In the data rows, 128 means zero.
Some points, one per row:
[114  99 126 140 155 134 115 132 137 117 115 116 135 127 139 108]
[117 117 118 136 135 128 139 144 127 130 125 111 165 126 125 115]
[136  52  98 191 115  74 198 114 151 124 153   0 213 140  83 108]
[129  46  86 211 166 112 180 131 177  81 115  48 148 117 132 120]
[112 116 120 142 152 140 116 148 133 122 121 137 143 132 142 109]
[121  91  87 176 151 123 138 139 152  90 123  97 136 118 128 118]
[115 112 109 147 137 121 137 143 135 121 134  88 162 132 127 111]
[101 168  94 124 131 142  99 173 130 120 136 185 141 134 148 112]
[113 162  80 136 100 116 155 173 141 143 153 102 196 144 119 121]
[113 121 103 146 131 121 138 149 137 122 135  95 166 134 128 112]
[114 125 102 143 128 122 143 149 139 126 134 100 168 133 126 115]
[113 126  90 145 138 130 105 142 133  99 130 131 125 120 122 116]
[109 171  80 135 111 125 150 180 134 131 148 136 186 144 132 116]
[110 138  98 141 131 128 129 159 136 122 136 124 160 136 135 112]
[116 124  91 155 121 117 136 155 140 123 146  78 171 141 123 110]
[134 111 109 150  96 130 113 148 141 162 146  52 178 147 105 109]
[113 121 107 139 134 126 137 146 138 125 128 109 160 131 130 114]
[111 134  96 142 130 124 118 152 139 120 136 115 152 134 132 112]
[112 135  92 149 124 124 126 158 137 119 143 105 163 138 130 110]
[110 140  94 144 124 124 136 161 135 124 139 115 170 138 131 112]
[115 120 109 144 136 127 137 149 132 124 131 108 165 131 129 112]
[134  24 138 179 152  96 143  85 140 110 125   0 158 120  98 103]
[112 125 103 145 137 127 126 151 139 118 133 112 154 133 135 112]
[119  95 136 139 154 137 113 135 128 129 118 111 147 127 130 106]
[120  69 111 177 167 118 129 124 152  87 120  70 129 120 138 111]
[100 152 100 130 149 145  77 156 125  93 127 193 109 119 150 115]
[121 132  78 159  95  94 187 154 139 133 160  22 217 140  97 118]
[102 148 104 128 146 143  95 162 130 113 126 182 127 129 153 111]
[123 140 105 127 100 135  88 150 126 149 146  98 156 139 108 109]
[115 103 126 134 144 130 128 131 137 123 115 110 144 126 131 114]
[106 144 100 131 137 133 104 154 136 117 131 149 137 130 141 112]
[114 129  91 141 134 132 101 145 129 102 132 131 127 122 123 114]
[100 154  83 125 151 133  82 143 123  79 128 190  93 108 137 117]
[124 115 115 151 140 124 125 145 120 125 138  96 162 138 128 108]
Then 16 other points, each followed by its number:
[123  88 105 170 137 116 152 129 160 117 126  51 160 133 125 116] 0
[122  87  95 176 144 118 143 137 156 104 128  69 149 128 128 113] 1
[104 160  97 130 134 142  84 163 124 107 135 176 127 128 143 113] 2
[122 132 116 157 141 136 131 156 128 124 135 134 160 144 144 111] 3
[110 117 106 145 147 129 115 144 139 112 126 123 137 129 140 111] 4
[112 106 123 134 149 133 120 137 137 121 116 120 141 128 137 112] 5
[105 107  75 170 183 123 129 131 149  47 110 161  89  98 148 123] 6
[115 112 105 152 140 123 127 144 138 115 132  94 154 133 132 110] 7
[126  89  89 176 141 124 139 140 155 104 126  84 145 123 124 117] 8
[107 165  90 127 116 131 109 168 133 130 145 141 157 140 132 113] 9
[105 112  70 168 184 124 129 134 146  39 111 171  87  97 144 124] 10
[109 125 101 149 148 133 102 149 136  97 129 140 125 123 142 113] 11
[108 130 110 128 145 137 117 153 136 122 120 153 140 133 144 114] 12
[ 98 160 105 118 151 155  89 173 130 117 120 224 123 132 165 112] 13
[109 157  94 121 122 138  76 152 117 113 140 156 124 124 122 112] 14
[108 150  96 134 131 134 134 168 134 128 133 150 162 137 141 115] 15
Which three of these numbered points are nearest to each point below by angle, seen from the average point of the first points? Their numbers follow each, nearest first.
[111  74  91 186 188 121 136 125 156  53 108 121 100 103 150 120] > 6 10 8
[103 137 109 129 152 141  98 155 133 112 122 173 124 130 153 111] > 13 12 2
[135  78 140 151 155 120  88 123 119 129 135  65 135 134 130 107] > 7 5 0
[110 128  98 148 140 129 109 151 135 107 133 126 137 129 138 111] > 11 2 4
[120  87 114 161 140 115 145 124 145 117 128  50 160 129 121 110] > 0 1 7
[116 110 119 136 139 128 132 138 135 126 121 107 154 127 128 116] > 5 12 4
[114 147  97 125 116 136  84 149 122 124 140 132 134 129 117 111] > 14 2 9
[119 111  92 156 132 128 118 143 143 112 131 101 141 127 120 116] > 8 1 6
[112 145  93 138 117 125 114 159 136 129 144 112 161 140 125 111] > 9 15 14
[116  80 147 136 168 143  97 126 132 122 105 117 124 127 138 103] > 5 4 11
[114 101 115 149 146 125 127 135 139 115 124  92 147 129 133 110] > 7 1 0
[111 136 103 133 132 131 136 158 137 128 128 136 161 133 136 117] > 15 12 13
[119  68 126 162 164 124 119 117 141 105 118  66 131 124 134 105] > 7 1 0
[115  94 131 141 157 135 111 132 134 118 114 113 135 128 137 107] > 5 4 11
[113 130  93 149 124 124 123 155 139 120 143  98 160 138 127 112] > 9 15 14
[119 103 114 150 136 116 138 135 133 121 131  70 164 129 121 110] > 0 7 1
[112 125 110 134 137 130 131 148 138 125 125 125 153 132 134 116] > 12 13 15
[134 102 106 158  98 126 128 149 148 161 145  36 187 150 105 109] > 0 1 7
[115 128  91 143 135 131 103 144 132 103 131 130 127 121 122 115] > 11 14 2
[122 126 111 155 137 124 128 151 125 120 142 107 161 141 136 110] > 3 15 9
[113 150  92 136 107 130 108 163 127 132 148 113 163 142 121 110] > 9 14 15
[103 135 110 134 156 145  89 154 132 104 120 178 116 125 157 110] > 13 11 12
[ 99 179  95 119 131 148  71 170 118 110 137 203 123 127 145 112] > 2 13 14
[117  88  86 177 160 122 139 135 155  82 119 101 128 116 135 118] > 8 6 1
[110 151  91 135 119 126 122 164 139 131 142 124 163 138 131 114] > 9 15 2
[110 131 100 141 134 126 119 150 141 119 133 119 146 132 135 113] > 2 13 12
[111 125 105 141 138 128 128 149 139 121 129 117 153 133 136 112] > 12 13 15
[115 106  95 162 145 124 124 142 145 100 129 102 138 127 132 114] > 8 6 10
[114  96 107 160 155 124 125 131 147  99 121 100 130 125 141 111] > 6 7 8
[128 118 120 156 143 131 121 147 123 125 137 112 154 142 139 111] > 3 5 4
[109 143  93 135 132 133  93 152 128 107 136 146 129 124 129 114] > 14 2 13
[117  92 131 143 152 132 115 130 132 123 119  99 143 126 131 107] > 5 7 4
